In the rows, zero is written as 128.
One turn moves every row onto another: examples first, then more rows asked
Zuget: [117 135 152 125 120 146 126 129 167 116  96 121 166 107 115 114]
difog: [109 141 124 100 105 131 160 145 150 160 115 118 117 114 122 161]
Veli: [127 136 106 130 124 114 136 167 136 122 151 138 105 132 150 122]
dito: [135  94 143 139 161 127 146 122 131 128  91 119 125 158 113  99]
ziv: [149 106 134 144 125 151 151 132 115 127 144 127 143 147 138  92]
Daf: [101 127 153  89 148 165 121 108 144 156 128 112 150 117 128 117]
puleb: [131 109 143  97  95 130 131 114 153 103 145 100 147 139 162 133]
gozaf: [145 117 106 123 138 106 146 126 141 111 107 107 124 117  98 164]
Lonim: [ 83 124 144 157 117 124 114 131 140  91 131 125 139 151 131 126]
Rerig: [156 137 111 144 110 118 131 150 143 137 142 109 139 148 111 161]
toze: [ 91 139 115 132 130 115 137 116 110 111 106 108 151 147 120 175]
rab: [106 138 141 122 185 122 128 114 106 143 107 122 116 161 128 132]
boveg: [121 103 162  98 114 117 110 117 170 120 108  88 115 155 130 134]
tuk: [105 133 122 129 138 122 138 152 134 135 119 109 108 131 162 184]
nanu: [122 141 131  92 169 112 146 111 116 133  97 126 118 167 134 124]
gope: [168 128 128 125 130 141 157 101 107 134 120 112 143 164 148 150]
fuvon: [156 131 131 119 118 158 127  86 139 146 101 131 106 141 147 136]
bev: [127 162 134 124 111 148 120 133 123 144 112  97 147 115 101 152]
ruzik: [ 94 118 151 156 123 126 134 155 138 106 145 111 148 157 129 114]
Zuge: [101 109 168 127 126 115 140 123 178 116 135  97 124 117 156 140]
kip: [102 106 137 105 113 146 115 129 186 130 132 133 129 134 143 138]
Nabim: [154 120 144 120 125 134 142 102 105 141 109 102  95 157 104 140]
pemi: [131 129 150 146 114 118 164  80 128 137 117 106 104 158 151 139]
fode: [115 108 137 110 147 151 129 142 156 109  97 124 155 112 112 106]
gepe: [129 137 122 111 149  93 160 153 165 140  97 124 119 128 126 120]
laken: [141 165 143 105 129 136 148 129  98 142 150 119 120 144 141 106]
pubid: [128 155 138 108 135 146 160 115 105 158 148 131 145 126 127 112]
rira: [ 70 120 159 125 151 129 134 107 124 132 152 100 140 151 147 134]

pubid turns into ruzik
Nabim turns into kip
And these:
tuk turns into gozaf
rira turns into dito
laken turns into Lonim
boveg turns into fuvon
bev turns into Veli

One turn moves every row onto another: examples first, then more rows asked
Viv: [134 165 141 139 120 137 163 121 147 126 124  93 128 144 123 112 151 131
 152  96 111 117 118 118 136 119 166]
Golot: [139 115 157 120 126 123 132 124 134 138 129 168 121 149 120 115 135 153
 154 133 145 161  82 122 143 137 138]
vov: [118 162 115 145 140 140 157 122 172 147 132 105 136 120 137 111 130 140
 140 120 169 144 136 125 124 166 130]
Bukag: [101 148 118 101 101 116 121 109 138 122 139 136 131 110 168 113 139  98
 122 151 131 151 139 139 144 160 123]
tos: [153 116 138 105 136  83 112 146 143 128 111 138 108 122 142 126 150 114
 148 100 112 142 111 111 147  97 149]
lesad: [126 123  99 114 123 128 124 161  89 117 138 147 163 121 118 147 130 150
 145 138 143 113 136 164 115 153 161]
mup: [136 105 111 137 111 123 152 122  98 130 143 127 158 101 122 143 134 146
 150 119 139 159 103 149 115 104 115]
pezi: [120 115 148 111 134 106 108 147 131 124 111 162  95 138 139 141 152 155
 125  95 159 124 101 108 160 142 136]
rarud: [129 113  99 122 124 134 128 160  89 133 138 147 155 121 124 146 141 160
 155 138 143 116 140 158 122 149 156]
bunor: [119 182 131 135 131 133 146 133 109 120 138  93 123 127 118 126 103 121
 112 123 102 104 117 141 112 109 134]
ligum: [129 146  94 162 152 128 106 106 124 144 100 145 140 114 125 102 132 137
 118 111 153 117 143 156 112 136 125]
lum: [121 135 108 124  92 109 137 161 135 120 149 108 152 106 117 180 126 141
 134 124 136 135 133 165 130 127 157]
votam: [125 148 112 172 120 132 152 112 126 132 131 125  99 157 135 112 135 149
 131  95 147 108 138 114 112 104 108]
razos: [101 135 136 126 114 109 117 156 133 113 109 130 119 144 121 137 135 144
 113  98 115  68 138 119 144 126  95]
Vum: [124 110 144 115 134 102  98 145 130 119  97 167  94 144 150 134 151 145
 125  93 151 125 112 117 144 138 135]
kel: [139 149 102 149 149 142 146 120 113 139 137 111 112 109 158  92 134 117
 133 137 129 120 130 103 137 107 105]
Tol: [151 126 166 139 136 134 156 110 163 141 107 116 103 143 140 128 144 122
 102  90 127 130 143 137 143 141 138]
renon: [112 134 138 131 134 161 163 128 138 117 131 125 127 140 143 116 119 152
 102 106 119 116 147  90  99 139 107]
guk: [115 152 126 124 145 128 138 152 128 134 130 102 136 154 120 139 172 119
 151  93 143 134 151 147 113 168 166]
Nep: [ 94 140 114  97 112 129 146 126 140 101 123 122 146 142 143 115 175 112
 133 103 129 143 121 123  79 156 135]
pavak: [119 123 113 133  96 111 137 161 134 137 149 114 141 104 113 186 125 150
 131 119 135 134 139 161 126 124 148]
Fege: [145 143 119 134 141 143 140  99 157 139 142 106 115 119 115 127 108 109
 111 142 164 113 150 116 138 127 105]
zov: [113 158  86 138 118  88 102 142 140 145 114 137 121 124 142 103 152 148
 134 112 118 104 143 132 151 102 121]
tagu: [104 156 113 159 115 155 127 127 120 111 129 133 153 104 113 126 100 130
 105 106 141  99 138 132 147 127 113]
Depen: [150 126 137 102 149  80 119 153 140 147 122 139 111 126 132 129 144 117
 157  95 116 147 103 112 142  99 141]
Luma: [118 117 147 121  97 114 128 109 125 118 150 124 134 112 112 160 116 154
 138 102 133 170 100 114 118  99 118]
Rateg: [120 103 129 102 141 128  96 148  99 107 110 164 121 136 131 139 136 155
 108 134 149 102 127 134 111 163 140]
pafu: [126 151 129 117 156 154 162 127 130 145 137 124 120 149 123  92 103 128
 154 121 135 136 156 130  88 142 132]
paf: [120 144 100 130  87  93 101 101 140 125 127 133 113 143 134 119 147 102
 139 164 137 112 135 139 115 123 114]
dag: [112 118 110 143  87 123 138 137 136  97 120 144 144 138 146 120 158  99
 125 138 107 106 124 112 132 128  91]
Zesu: [ 98 123 133 113  99 124 144 142 112 103 129 134  97 165 126 119 144  89
 134 114 122 125 130 146  91 121 104]
muv: [143 127 133  98 106  99 121 147 157 115 139  94 124  97 125 165 131 119
 133 120 107 144 127 121 136  97 151]
vasi: [133 136 121 118 134 130 118 132 162 135 149 113 140 129 122 158 157 112
  93 103 152 139 171 138 148 158 154]
tar: [139 122 159 108 133 107 122 112 135 126 136 142 132 130 119 128 120 143
 135 126 103 166  83  98 110 114 129]
Fikos: [106 137 150 100 151 135 134 173  95 114 114 105 122 153 124 132 141 119
 136 113  99  93 142 132 112 153 122]
zurof: [129 105 137  95 150 130 102 139  94 120 121 161 115 131 127 146 143 160
 106 142 143  98 126 131 117 159 141]
Gib: [143  87 114 109 121 150 133 112 103 119 134 132 144 106 106 135 140 153
 139 162 150 133 111 144 110 124 121]
sefop: [124 131 125  90 107 108 136  94 156 118 141 143 145 154 129 125 132  89
 126 112 146 138 153 146 113 158 129]
situ: [128 102 149 122 117 136 133 122 131 127 120 149 114 126 119 140 141 164
 114 160 170 144  86 146 127 152 125]
zit: [139 123 130  94 117 111 118 155 149 125 141 102 128  87 113 162 123 124
 131 120 103 142 128 108 128  96 140]
Potu: [140 147 103 102 140 117  97 129 136 147 142 126 116 105 140 115 142 107
 107 139 116 133 170 135 154 112 139]
zal: [128 129 137 120 153 166 108 108 130 139  99 126  98 106 142  96 143 126
 120 116 136 137 159 127 130 143 139]

Zesu turns into dag
Tol turns into Viv
votam turns into kel
And these:
Luma turns into mup
Vum turns into tos
vasi turns into guk
rarud turns into zurof

One turn moves every row onto another: examples first, then more rows asked
zife: [149 152  83 103 149 112 125 117 125 162 129 127 147 128 123 111 137 151
 129 148 124 132 167 149 150 129 175 128 133 161 142 162 151 111 136]
Nofib: [127 112 148 112 124 102 112 163 132 114 125 133 108 151 149 159 157 133
 151 133 140 110 136 120 120 111 117 115  91 100 150 141 153 145 111]
gire: [135 139  92 103 150 112 128 124 130 169 140 115 149 132 125 106 128 138
 136 149 114 150 155 137 142 118 171 117 143 165 137 156 150 113 147]
fen: [146 164 121 117 133 128 110 133 103 152 133 122 149 137 126 155 168  80
 121 124  99 145 130 135 137 137 177 102  93 119 141 143 149 125 131]
dop: [142 144  89 114 163  87 128 131 134 161 130 103 140 130 125 108 136 146
 133 134 122 129 153 148 139 130 181 126 136 155 138 160 132 120 143]
sesu: [137 146 132 120 131 155 126 139 124 124 133 117 161 133 133  88 136 171
 114 139 165 149 118 151 101  95 138 144 135 129 135 151 151  92 149]
kaz: [121 171 107 124 120 106 151  89 100 112 139 138 128 134 140 161 137 109
 129 126  96 131 164 138 122 121  89 119 170 126 147 148 122 118 124]
mak: [131 156 138 158 104 114 137  88 117 111  97 121 128 122 148 167 142 119
 148 142 137 126 140 129  99 135 114 127 164 151 175 146 139  90 128]
roso: [158 156 133 113 123 138 112 119 105 155 126 125 141 147 131 160 156  82
 123 137 113 142 143 138 129 142 169 100  78 125 138 138 138 127 140]
bab: [149 176 123 157 147 136 129 120 104 107 161 132 143 137 139 125 138 135
 118 110  95 124 139 121 104 143 101 110 134  97 145  98 123 153 124]
fop: [149 157 125 110 123 125 106 138 112 151 118 108 139 136 128 161 153  72
 118 115 109 124 119 140 141 133 169 113  83 126 144 135 136 125 137]
lil: [138 141 138 129 110 143 111 128 120 122 124 118 153 142 144  88 140 164
 118 137 159 155 110 154  81 101 152 144 145 134 140 159 153  93 144]
punus: [116 137 144 101 124 144 149 144 139 111 112 153 136 135 160 139 109 139
 109 115 159 113 115 161 113 117 139 136 159 108 117 152 156 147 106]
Masev: [133 178 139 155 128 115 155  85 109 108  87 124 120 113 144 125 118 138
 139 112 137 104 114 111 123 130 127 135 108 155 135 112 137  88 133]
Tegin: [125 173  98 126 127 100 137  99  93 116 144 138 132 135 125 153 137 103
 131 117  88 122 172 147 105 125  97 113 167 119 154 141 136 127 129]
vela: [131 120 141 109 131 123 115 166 122 115 115 133 103 133 148 153 154 125
 159 122 131 128 145 130 107 110 128 107  76 114 151 139 149 158  95]
Vesob: [144 118 143 119 135 114 106 163 126 119 133 148 110 140 152 143 160 134
 152 131 125 114 148 135 115 118 133 109  79 100 157 143 159 149  95]
basuz: [137 148 127 117 119 145 123 137 115 114 117 118 166 129 132  88 145 174
 115 143 158 165 116 155  91 104 142 129 137 132 163 155 153  99 146]
fonet: [146 156 135 116 144 128 115 133 106 164 128 117 140 133 135 156 151  77
 124 136 102 153 134 138 138 132 171 111  82 137 137 133 139 132 123]
Kuru: [166 158 103 150 145 129 154 116 125 109 120 132 109 117 145 101 108 159
 133  95 107 109 126 130 126 120 104 110 110 131 143  98 125 118 109]
buvas: [141 113 140 119 118 120 124 163 118 121 125 146  90 143 139 150 153 135
 157 139 130 118 148 129 113 104 130  98  89 105 140 143 155 155 103]
Tibas: [134 170 104 128 125 109 141  89 110 107 145 134 123 138 136 160 136 125
 122 129  93 144 167 136 106 120  99 115 176 117 155 162 132 120 121]
manud: [148 140  95 111 151 114 127 123 132 181 119 116 154 114 122 111 126 142
 133 143 135 142 157 151 145 125 167 118 133 157 140 165 145 104 154]
Raro: [136 140 122 114 130 132 124 130 124 121 129 117 159 148 142  93 140 154
 109 131 150 167  99 161  84  92 140 143 138 129 148 152 137  95 153]
kom: [135 170 141 158 125 107 139  89 109 122  83 141 106 104 138 126 124 140
 144 113 143  98 109 115 124 131 128 137 116 162 144 114 150 104 123]
rufo: [133 136 138 104 119 151 117 131 117 114 127 109 161 135 141  95 120 164
 109 141 150 159 121 151  88 106 140 142 144 138 147 155 156  92 155]
lal: [140 137  90 112 149  98 118 125 123 168 128 116 139 125 122 107 139 141
 130 137 124 141 159 149 130 134 173 114 153 155 137 169 155 101 137]
mome: [137 152 130 177 114  99 137  90 110 111 106 116 125 117 140 156 128 115
 145 143 121 119 155 137  92 117 129 128 154 142 176 162 137  92 142]
Gakaz: [150 166 124 149 149 140 146 112 101  97 158 125 139 138 149 127 136 132
 114 114  93 138 147 128 110 138  96 107 133 105 144 110 101 140 129]
Fodi: [153 155 123 116 128 128 117 127  97 164 127 121 144 134 127 167 159  77
 136 130 122 147 138 131 145 119 169 111  84 127 141 146 140 130 139]
ner: [117 152 144  99 115 151 136 141 132 111 110 167 130 134 155 126 118 142
 128 101 163 109 120 158 106 120 149 130 132 113 114 147 167 147  97]
vep: [168 156 107 157 155 136 135 109 131 120 122 146 108 115 148 109 111 165
 131  97 120 103 115 127 112 124 105 113 114 131 152  96 142 116 103]
bevid: [110 150 148 105 123 154 149 151 111 107 103 156 130 123 146 135 125 146
 113 115 163 122 124 169 109 119 144 128 146 111 109 137 166 139  96]
Das: [150 171 114 147 162 141 144 106 105  95 159 135 134 140 136 122 135 131
 105 102  84 129 157 139 108 135 116 109 135 105 139 110 120 139 136]
Tavum: [110 151 145  96 114 155 139 149 127  96 105 137 131 126 153 142 114 151
 128 111 160 114 129 156 107 110 143 146 138 118 111 145 167 144  95]
Tegim: [122 155 141  89 120 161 151 159 122 105 116 147 130 131 141 130 115 140
 119 108 173 116 125 157 105 108 133 122 136 102 121 148 161 144 102]
fanal: [137 147 134 161 105 107 148  92 116 111  97 113 125 112 144 152 129 119
 150 149 123 113 145 127 108 126 109 124 150 153 177 153 127  90 137]
kavab: [127 180 131 161 134 115 144  74 116 114  88 135 119 116 148 135 117 142
 142 109 150 114 113 110 110 123 143 130 118 149 137 123 148  85 132]
sipop: [146 118 147 112 133 119 125 166 109 122 130 132 111 142 145 163 153 122
 156 134 146 122 157 138 114 115 128 108  90  96 149 142 150 154  97]
Natel: [163 161 121 161 143 127 140 114 128 116 119 130 117 122 131  94 112 154
 141  98  99 111 120 134 119 124 115 104  99 125 147  86 137 123 118]

Fodi turns into sesu
Tibas turns into kom
roso turns into basuz
And these:
vela turns into gire
mome turns into vep
ner turns into fen
Kuru turns into kaz
fop turns into Raro

